A single turn carries every row of the set below to another of its rows. Some are shown first; where does it send the rows asked next?
patu: [ 25  -2  36  22 -69  -8  -5  17 -13  27  41 -41  46  24  -3  36  35  -1
 -15   6  -3  28  20  -8   6   3  -9  11 -23 -16 -15  -2   5 -11  -4  21
  -4  13  -6  21 -35   7   9   5  13 -15  17 -51]
Lar: [  4  -5  35  14 -59 -25  -4  21 -33   3  27 -43  43  33   4  63  27  -1
 -24  -3  -2  24   1  -9  -2  -6 -17  17 -30 -16  -2  -7   6   2 -25   9
   8  20   1  21 -29   8   4  -9   8 -14  17 -51]
zipa: [  1 -28 -31  35 -56 -39   4  15 -22  -3  17 -28  22  -6   0   5  33  26
  -1   3   3  31 -17 -46 -22  -7 -16 -15 -24 -32  35   1   3  10 -27   3
   3  16   3  19  -7   1   6   9  18 -29 -21 -26]
Rab: [ -8  -2 -17   9 -40  -4  11  -7  34 -10  12 -27  37  -2  34 -28   3  -2
 -17  17  15  -7 -12   7  17  -8 -25  31   7  27  -6   1  12 -15   8  15
 -26  19   0 -22  -6  -4 -22 -20 -14  11 -12 -55]
loz: [-27 -15 -20 -18 -23  -4  -3 -14 -39  35  -3 -43  21   0  10  34  27 -22
 -13  -9  24  51   7  -1  -6  11  11  -4 -49  -2 -27  -4  23  14 -50   6
 -13  17 -23  10   2  17   9  -4   9  16 -15   2]
fisa: [ -5 -35 -31  21 -14 -31  -7 -12  26  11  10 -30  15   6  41 -19   6  -1
 -23  10  24  11  -2  11   5 -32 -22 -23 -10  19 -10 -11  12  14   3   6
 -13  10  37  -3 -15  -7  -5 -16 -27  19 -13 -69]
daz: [-33 -15  -7   0 -20  -8 -19  -8 -20  24 -18 -33  11   8   3  24  19 -23
  -8  -8  13  47   3  -4 -20   7  14  -2 -46 -15 -15  12  22  14 -65   8
 -19  12  -5  22   1  32   9  13  17   0 -16 -16]
taral: [ -9 -29   0   7 -46  -7   1   5 -12  12   4 -25  29 -50   0  25  61  10
 -15  16  16  33  -6 -22   5  29   4   8 -32 -10  22   1 -15 -17 -10   7
 -28  33 -27  -2  -2 -27  34  31  13  -4  -3 -22]
gikop: [ -9  -9   8  15 -36  -4   1  -3  -4   0   8 -29  31 -37  -8  29  46  -5
 -19  14  31  23   4 -19  -1  15   7  12 -29  12  18  -9  -8 -13 -41   4
  -9  27 -39  -5   4 -28  24  42  14 -11  14 -25]
tuk: [  2 -38  -7  -7 -38 -23  -1  13  16  28   4 -32  41  13   5  -1  51 -31
 -11   4  13  60  -4 -16  15  31  21 -11 -32 -19 -19 -11  25  11   2  -2
  -6 -12  12  19 -12   2 -26  -1   0 -46   6  -4]
Kuf: [ 14 -57 -30 -21 -27 -23  17   5  27  16 -13 -37  16 -15  49  -9  13   0
 -26  11   3   8   2  12   5  13 -43  -2  10  10   7 -28  14   4 -14 -25
 -35  14   3  15   0  -2 -20 -19 -37  13  -1 -25]
moki: [-12 -31 -35  25  -9 -24 -19  -5  20   2  12 -38  11  14  49 -23   6  -9
 -22   5  23  12   1  13  10 -33  -8 -19   1  15 -15 -17   7  10   3  17
  -6   8  31  -6 -18   5  -7  -9 -19   6 -16 -68]
kebu: [  9 -33 -30  28 -65 -17   4   3 -29   8  16 -30  26   1  -5  24  32  22
  12  -3 -20  32  -8 -34 -14 -14 -12  -6 -18 -37  21  17  10  10 -13  23
 -12  31  -2  30  -2  -1  17   2  25 -12 -24 -40]
dapi: [ -9 -29 -10  -3  -9 -18  -7  20   3   9  15 -40   7   4  60  -8  20 -12
 -34  -2  11  20   2  24  12 -13  -5  -7   3  21  -2 -60  -3  -7 -10  -3
 -11  21 -17  11   1 -10  -9 -28 -23  26  24 -53]
kul: [-15 -10 -33 -28 -42   6  19  -6   1 -11   3 -32   1  15  44  15  12  10
 -29  28   5   5  -4  12  -3  -4 -33   5  36   6  -6   0  21  10 -10  -6
 -34  33   4 -10 -20  12  -8 -20  -1  35  -9 -33]
nivab: [-11  -4 -17   5 -33  -3  22  -9  31  -1  17 -23  29 -13  27 -30   8   6
 -22  21   9  -5  -6  11  13  -7 -28  20  -3  33  -5  -3  15 -10   6   8
 -21  28   8 -21   5  -5 -24 -34 -14  18  -2 -54]
Gir: [  2 -30 -15  -8  -9 -24   2  11  14  13  15 -34   5   2  50  -4  22  -7
 -33   9  11  20  -2  28  10 -16  -9 -14   6  18  -5 -47   9 -11 -10  -3
  -5  23  -4  17   5 -10 -14 -29 -19  42  32 -58]
Bap: [ -5 -17 -18  11 -43   4  10   2  -5   3  18 -35  44 -52  -7  26  42   0
 -16  13  42  25  -9 -27   7  24 -11   3 -31   1   7   8  -4   1 -21   1
 -13  30 -35 -12   3 -40  15  24   8   2   9  -9]
nuve: [ -9 -18   1   4 -42 -14   1  23  13  36   8 -37  49  18  10  -9  47 -21
  -7   9   5  57   7 -15   3  26  33 -13 -38 -30  -2   6   1 -10  -8   4
 -16 -12  20  37 -12  10 -22  16   3 -30  -6 -17]
memu: [-12 -15 -40 -32 -33  -2  27 -18   6   4   3 -34   2  11  36  17  16   9
 -35  33   3   2   4  13  -2  -2 -26   2  26  15  -9  -3  19  12 -11  -8
 -22  31  21 -15 -11   9  -6 -20  -9  38  -8 -37]
lapi: [  4 -28 -36  27 -58 -39  -2   2 -29   4  25 -25  34   2  -9  14  18  28
   5  -7   9  30 -27 -40 -16 -12 -22 -17 -14 -44  11   8  11  24  -9  13
   2  20  -3   1 -11 -11  -4   1  24   4 -22 -35]
tosi: [ 26 -11  24  14 -52 -29  -3  12 -17  12  31 -47  55  25 -14  50  30  -5
 -13  -6   8  28  -7  -2  16   2  -5  25 -24 -22 -29 -15  13  -4  -4  11
  18   6  -8  10 -34  -2  -6 -16   2  -7  20 -55]
Zutu: [-34 -22   8  -2 -20  -4 -11   0 -35  25 -12 -42  27 -18   7  38  30 -11
  -9  -6   9  51  26  11   1   6  16 -15 -48 -13 -19   3   2  -3 -45   8
 -19  22 -16  22   0  29   1  14  15  11 -16 -14]
Vopuf: [ -6 -22  11   1 -46 -20   3  26  30  15   1 -18  45  11   8   8  51 -28
 -31   9   6  46  -9 -26   6  27  19   7 -38 -22   1   3  18  -7 -10   4
 -22  -5  14  24 -19   7 -21   9   9 -44  18 -10]
gan: [  2 -55 -38 -18 -28 -13  18  16  21   0 -12 -44  14 -15  58  -1  16  -1
 -29   8   6  13   2   3   5   5 -34  -2  16   7  10 -27   8  10 -14 -27
 -43  15  -6  18 -11  -9 -12 -18 -39   7  -4 -17]

Kuf goes to nivab
nuve goes to taral
tosi goes to loz
Where do these go?
gikop goes to Lar
dapi goes to kul

A single turn carries every row of the set below to another of its rows. Some are shown first; where does it send the rows asked next?
mon: [-25  12  23   6 -25  18  -8 -13  -9   8 -13 -47 -23   2  -2  15  -8   2
   2  18  29 -31 -26 -18]
Daza: [-26  25  35  -1 -20  20   0  -3  -9  15  -9 -48 -20  -6  -8  24 -14   1
  -1  15  32 -31 -23 -11]
Pado: [-18  -5  14   8  45  10  30  17 -28 -45  -6  -7 -13 -31   7  58  31   3
   7 -36  36 -55 -17 -51]
Das: [-20   6  19   9 -21  11  -8 -14  -3  11 -16 -35 -16  -1 -10  17 -11  -5
   5  32  24 -24 -34 -24]
mafi: [-19  18  41  14  -2  20   0  -9  -9  20 -10 -39 -17  -3 -36  38  -7   4
   1  15  16 -23 -26 -31]
dizu: [-19 -19 -12 -11   7   8  21 -36 -31 -39 -19   2 -27  -9  38  14  39  -1
  23   6  15 -31 -24 -60]
Laba: [ 30  -9   7 -15   0   4  20  -6  -3 -48   9  17 -29 -24   9  23  24 -39
   3 -28  13 -18 -28 -46]
visu: [ -8 -12   6   9  48   2  30   7 -20 -50  -8   3  -5 -38   0  57  30  -6
  10 -19  32 -44 -27 -60]
rumu: [-24  18  45  14  -4  24  -8 -11 -14  16 -12 -47 -22   1 -26  35   0   9
  -3   5  19 -30 -20 -28]
tidel: [-24   8  40  19 -10  21 -15 -17 -10  14 -17 -49 -23   6 -20  26  -1  10
   0  13  16 -32 -21 -35]
Nat: [ 28   0  17 -21   5   9  28   6  -8 -36  13  12 -31 -29   4  26  24 -38
   2 -41  15 -22 -23 -35]
Kovuk: [ 20  -8  13 -15 -10  11  10  -3 -14 -46  13  -6 -41 -14  27  11  38 -26
  -4 -49  15 -29 -12 -39]
Fal: [-29  -4  11 -21   7  20  22 -20 -41 -34  -9 -17 -35  -9  47  14  45  15
  18 -26  21 -47  -6 -45]
gagu: [-16  12  34  16  -1  18  -6 -19  -2  19 -19 -34 -15  -3 -33  36  -5   2
   3  22  18 -24 -29 -37]
nosi: [-25  21  27 -34  23  23  47  -2 -42 -24  -1  -7 -29 -21  25  34  32   9
  20 -32  25 -47  -8 -31]
figo: [-19   5  31  23 -10  19 -15 -23  -4  15 -20 -42 -18   7 -28  28  -1   7
   1  21  13 -27 -28 -39]
Fad: [-11  -6  -2 -20  29   8  44 -29 -20 -31 -16  23 -10 -27  13  32  28 -10
  27  17  16 -20 -33 -57]
kimib: [-18 -14  12  14  36   8  18  11 -33 -52  -5 -20 -21 -24  23  48  38  11
   9 -36  38 -57 -11 -54]
Pazet: [-10 -26 -10  18  41  -3  20  -4 -18 -53 -11   2 -10 -28  13  49  31  -4
  15 -11  29 -46 -31 -65]
fuvub: [ 22   3  20 -20  -1  15  22   8 -14 -41  12   4 -38 -21  13  23  34 -26
  -1 -54  20 -30 -14 -34]
Subi: [ 25 -18   3 -10  -5   6   9 -10  -5 -50   6  11 -39 -13  20  11  34 -35
   4 -31  14 -25 -23 -47]
Neti: [-10  18  22 -34  36  15  59  -7 -29 -21  -4  19 -11 -34   7  42  22  -7
  22 -11  25 -28 -24 -40]
Tave: [-15  17  25   3 -11  13   3 -12  -1  12 -13 -29 -10  -8 -22  27 -18  -8
   2  33  25 -22 -39 -20]
miv: [-19 -26  -3  19  29   3   8  -1 -26 -56 -10 -16 -19 -22  21  41  43   2
  10 -25  33 -56 -18 -62]
sugi: [-19  28  38  -3 -10  16   6  -3  -5  16 -10 -39 -16 -12 -18  31 -20  -4
   0  17  29 -24 -28 -15]

Das goes to mon
Nat goes to Laba
Fal goes to nosi
Where do these go?
visu goes to Pazet
rumu goes to mafi

A single turn carries every row of the set below to another of its rows. Some are shown first; where does it send the rows asked next?
zuti: [ 35  -5  -3  18  11  20 -34 -42 -25  -8  -5  30  64   8 -10  56 -10  13
  19 -17  26  -2 -11 -23  21 -24 -22 -18  10  30 -34  13  28  12 -10  23
  -5]
lozan: [ 20  35  -3 -23   1  16 -25 -22 -24   9 -53  33  51 -28  23  11 -12  22
  52 -27  49 -26 -41   4 -23 -24  34   0  30 -17  16  14  32  16   1  -5
  -5]
Zoki: [  8  19  -4 -22  -9  22 -17 -20  -2  19 -54  45  52 -18   8  21 -27  15
  72 -49  53 -29 -49  11 -37 -14   1  16  25 -22  13  -4   5  -1 -23   5
  19]
nilit: [ -2  15   9  34 -10  -6 -46 -61  -2  10  16  25  34  -9  11  13 -21   2
  13 -14  16  33 -22 -35  -8  -9   8 -26  25  -2  26  17  43  -5 -47  27
  -4]
koso: [  2   1 -16 -10 -27  19 -22 -30  -3  17 -41  23  47 -28  25   2 -21   6
  36 -32  65 -35 -46   1 -29 -33  10  11  23 -28  16   8  -9  -2 -11 -17
  31]
ler: [ 10 -32  14  46 -28  21 -39 -33 -13  -6  -7  33  32  -3   3  31 -40  40
  66   1  23  -3  -1 -16   9 -19 -19   3   6  12 -29 -10   4  15 -11  27
  12]
zok: [ 16  20  -5  -8  -8  11 -22 -18  -7  20 -53  26  58  -8  18   0 -23  34
  66 -38  67 -27 -55   4 -35 -28  15  11  30 -21  14   5  11   3 -12  -7
  20]
zud: [  9  -6  15  39 -29   4 -36 -33  12   5  17  33   2 -19  15  16 -42  27
  31  10   4  -9 -19 -36  -3  -8   0 -30   2  -8   2  -9   0   1 -43  13
   0]
guz: [ 13  15 -29  30 -35  23 -41 -47 -26  13  15  45  33 -11   7  15 -11   4
   4  -1   7   4  -9 -47  14  -3  19 -23  37  13  11  -4  36   0 -26  35
  20]
dovi: [ 24   5 -12  21 -14  13 -39 -55 -18   6   7   6  53  14  -1  35  -9 -18
  -9 -12  24  13 -22 -44   9 -26 -34 -28  25   4  -5   8  29  -2 -30   0
  13]
Kor: [ 14  11 -20 -32 -26  32 -18 -29 -23  11 -39  26  42 -40  15  30 -20 -19
  28 -22  42 -22 -39   8 -12 -27  16   0  16 -35  28  14  16  14 -20 -21
   1]
nuked: [ 38   4  29  23  19  13 -49 -32   2  -5 -12  41  38   6 -13  26 -20  33
  50 -15  10 -29 -17 -26  -7  -4 -24 -29   0  15 -38 -15   3   1 -28  19
  12]
guk: [ 26  -3 -26  36 -11  25 -52 -44 -31  10 -10  46  68   3  -3  13 -24  39
  43 -18  29  19  -9 -17  14  -4  15 -34   4  26   2   0  55  13 -22  42
  16]
bekif: [ 16  26  -5 -30   2  22 -13 -18 -25  14 -44  40  50 -25  10  42 -18   8
  57 -39  47 -24 -47  16 -17 -21  28   3  22 -21  20  13  32  16 -13   1
  -9]
gopob: [ 21 -26   5  37  -6  13 -63 -26  -8  26   0  35  47  16  -8  11 -34  43
  61  -9  25  -4 -12   3  12  -9   7 -19   0   3 -16  -4  13  14 -34  35
  46]
pib: [  9  17 -15 -27 -20  23 -20 -36 -15   2 -39  29  40 -48  27  13  -9  -4
  21 -22  50 -37 -30   1 -14 -30  30   4  27 -22  16  19  10   7   3 -13
   6]
Nar: [ -6  -8   5  42 -10  21 -51 -62 -23   2  -3  29  59   1  -2  26 -23  14
  44 -19  36  42  -4 -19   6 -23 -14   7  26  19  -6  14  44  10 -13  39
   7]
Pip: [ 25  14  15  24  -7   6 -53 -42   8   9  -4  16  31  13  -4   4 -16   4
  19 -10   9 -10 -31 -49 -19  -7 -38 -35  13 -11  -9 -20   7  -9 -48  -4
  26]
vagob: [  7 -12   1  30 -33  12 -51 -26   1  26  22  36  15   2   2  14 -22  13
  18   7   0 -18 -19 -27  10  -7  10 -10  30 -11  -6 -12  -3  -3 -37  27
  51]
tefa: [  4   4 -18 -22 -33  30 -22 -32  -1   8 -51  30  43 -29  15   6 -30 -11
  42 -35  50 -29 -42   1 -32 -17  -3   9  18 -36  19  -5  -7   0 -23 -18
  26]

guk goes to gopob
Pip goes to dovi
Where do these go?
zud goes to nilit
Zoki goes to tefa
zok goes to koso

A single turn carries every row of the set below to another of its rows. Some are shown first; where does it send the rows asked next?
milem: [-13  19 -27  14 -23  24 -22 -44  17 -19 -18  34 -43  -3  12   8   8 -21
  31   4  38  -8 -34  -1  11  32 -10  26  -2   4  15 -25   4   7  11 -27
   5  27   6  53 -27  20  14   9]
Fugof: [ 23   4  -1  75 -19  18 -22  33  48  -7 -29  16 -35  -4  -9 -16 -13 -32
  40 -10  13 -21 -52  16  14   5  -6 -36   0   1  10  -8  -5   0   8   2
 -37  17   9  37   5  12 -18  10]
fudo: [-34  11 -20  49  -7  29  -5 -26  22 -30  -9 -22  -3 -10  19 -19 -10   5
  20 -12  14   1  -2  -4   2   4 -28 -11 -21 -15   1  11  11  10  15 -10
  10  17 -14 -20 -33  10   4  21]
Vome: [-22  15   5  21 -34   0 -13  68  23  10 -27  32  10 -16   0 -23  -5 -13
  22  -8  49 -12  -2  -4  29  22  -4  10  12  11  24   5  14  -2  -4  -8
  -9  22  44  -7  10  24   3   4]
Zepo: [ 20  15   3  17 -26  28  15  50  13 -38 -27  29  -7  -5  -4 -21  -5  -8
  20 -13  90  -6 -19  13  20   7 -17  10 -15  -3  13  -5  25  10  16  -8
 -25   0  -6 -20  17  35  25   1]
viz: [ 11  28  14  21 -24  25  12  37  22 -41 -43  33   6 -22   0 -18  -4 -12
  22 -23  83 -14 -12  19  26  12 -29   1 -10  -9  15  -3  23  -4  21   5
 -31  -2  13  -9  16  40  25   5]
Rema: [  8  14   5  16  -7  27  20   9  38  -2 -10  20 -15 -11  13  -4  32  10
  -3 -30  64  -1   8  30  20  -2  -4  19   4  -4  20 -21 -23  35 -22   9
 -13  17  -2  -2 -14  13  10  16]
roben: [-13   3 -11  59 -29   9 -14  34  -6  14 -38   9 -15   3 -18  11  -3 -33
   8 -19  62  13 -27  39  10  31  -3 -13  21 -10  13   6 -13 -12  47 -13
 -33   9  21   3   1  14  -5  35]
Dudu: [ 28   1 -27  75 -12  32 -22  40  40  -4 -17  16 -36   7 -15 -19 -22 -24
  38  -7  12 -20 -61  11  12  22 -11 -21  -1  -6   4  -5 -20  -1  15   1
 -36  11  17  27   7  15 -15   8]
gata: [ 25  32  12  55 -21   6 -13 -22   6   2   7  15  10 -29  18 -31   2  -7
  25 -21  -5 -22 -41  18 -19  17  16 -11  -9  -5  15 -13 -11  -8  43  -5
  -7  22  19  26 -21  50  11   5]
pebo: [-11  34 -25  49  15  16   8 -14  17  -7 -18  -1 -11 -17  14 -33  18 -20
   6   5  11 -14 -52 -22  -1  34 -13  -6   1  -2  -5  18  33   3 -11   7
  21  26  12  36 -24  39  33  -2]
Ririd: [-20 -27   5  54 -34   5   1  31 -12  11 -31  14  -7  -8 -20  14  11 -39
   5 -26  48  11 -14  31  14  18  -3 -21  13  -4   6 -11 -15  -5  42   8
 -34   6  19  17  -2  17  -1  21]
Mos: [-13  42 -31  58  17  22  13  -8  15 -12 -15  -2 -20 -15  20 -29  18 -16
   5  10  17  -8 -56 -20 -14  32 -16   3  -1   0  -2  20  30   3  -4   6
  19  24   6  38 -25  40  33   3]
didok: [ -9 -26 -15  43 -29  10  -8  38 -15  12 -23   7   0   6 -27  -3   6 -33
   1 -29  51  12 -31  33  14  26   6  -6  18 -16   2  -4 -15   5  34 -10
 -20  11   0   1  -5   6  -5  28]
sos: [-33  11  -2  25 -25  15  -3  89  14  -3 -16  39   8  -8  13 -28  -8 -11
  16 -11  47   2 -16   1  25  10 -21  29  -4   2  21   2  -2  -3   9  -2
  -9  12  35   5   6  22   9   6]
tapaf: [-25  11 -20  56  13  44  17 -27  18 -30 -10 -12 -18  -5  27   1  12  -2
  21 -15   6   6  12   0   9   3 -19 -14 -32  -6  16   3  16 -10  29  14
  -4  13   1 -12 -37  22  10  13]
kena: [ 35  23   1  50 -14  14  -8 -12   0   5  25  12  -4 -14  12 -34   0  -7
  25 -13  -5 -16 -45  12 -25  19  23  -2 -14  -3   9 -12 -11  -2  45 -15
   1  18  11  17 -21  49  13   4]
bugav: [ -2  33  -9  21   1  35  10   8  37   6 -14  26  -7 -25  10  -2   4  17
   0 -31  68  -3  -1  22  26  19 -26  27  11 -18   8 -12 -40  27  -5   5
 -19  12  21 -10 -10  16  15  21]
Kika: [ -1  21  11  27  -9  16  15   1  30  14 -10  24 -30 -26  13  10   5  11
   4 -16  74  -2  14   9  22   5 -19  12   5   5   9 -20 -28  40  -5   4
 -21   9  16   0   1  21  20  10]
kis: [-12   4  -8  24 -16  20  12  76  10   4 -16  40  -2   2   3 -18  15 -14
  17  -8  44  -6  -1   0  33  16   7  20   1  12  34   0  18 -17   3   2
 -18  14  40  -4   3  30   4   1]
Raz: [-10  25 -37  59 -52  -9  -8  16  22 -18 -42   0 -24 -12 -13 -14  25  17
  31 -23  29 -12 -46 -11 -11  29 -28   6 -36  28  -3  -3  -1  -6   5 -30
 -10  23  -3  12 -18   7  -9  40]
lumo: [-12  32 -19  49   1  26  -4 -41  28 -23 -25 -20 -19  -9  10  -5  -4   7
  22  -9  20  -6  11   1   6  23  -4 -20 -10  -9  13  14  30  -6  11  -7
  -4  23   6 -31 -31  17   2  18]
tol: [-17  17 -23  13 -20  28 -18 -46  18 -22 -26  38 -29 -11  15   7  18 -22
  30 -11  26  -7 -30  10  20  26 -15  25  -2  -5  19 -26   1  -2  13  -9
   3  24  11  58 -33  22  18  13]
Risos: [ 23  44   6  60 -19  10 -13  -7   9  -6  14  12  -3 -21  24 -31  -7  -6
  23 -11   5 -14 -52  23 -31  12   8  -3  -5  -5  19  -6  -8  -3  49 -20
  -2  23  11  23 -25  45   8  11]
fef: [ 32 -11 -16  66 -15  33 -16  35  41  -7 -24  18 -18   7 -20 -25  -1 -29
  38 -21   2 -31 -60  12  19  22   0 -27  -5 -14   9 -11 -10  -7  -2  12
 -33  14  10  30  -1  13 -18  10]
nesu: [-17   5 -34   8 -18  28 -20 -47  15 -14 -15  39 -27  -8  11   2   6 -21
  32  -6  27 -14 -31  -4  19  36 -19  30  -6  -7   5 -27  -5  10  11 -19
   8  22  10  50 -30  23  19   9]
pud: [ -3  29 -32  63 -38   0   4   1  20 -18 -53  11 -20 -13 -18  -1  47  16
  34 -36  18 -25 -28  -5   1  41 -14 -10 -37  33   1  -8   4 -33   8  -2
 -24  18  24  14 -21  26  -8  28]
Vuro: [ -6  -1 -42  61 -33   8  12  18   4 -19 -27  12 -24  -7 -15  -6  39  12
  30 -35   7 -11 -37 -20  -3  25 -24  12 -54  27 -14 -17 -13 -15  18   1
 -16   6   7  19 -21  18   2  27]
ran: [ 17   1   8  15 -27  27  17  38   9 -32 -28  32   4 -17  -6 -19  -5 -11
  22 -20  78 -13  -8   1  28  12 -22  -3 -21  -4   1 -13  22   9  15  10
 -28  -9   6 -14  20  44  31  -5]
Fuzab: [-16  38 -20  55  12  16  10  -8  18 -13 -24  -8 -15 -23  23 -29  19 -18
   5   6  12 -11 -54 -16  -5  25 -22  -4   0  -2  -2  17  36   6  -5   6
  23  28   6  46 -25  35  33   4]

pud goes to Raz
Vome goes to sos
Fuzab goes to Mos
Where do these go?
bugav goes to Rema
kena goes to gata
Ririd goes to roben
viz goes to Zepo
fudo goes to tapaf
fef goes to Fugof
tol goes to milem

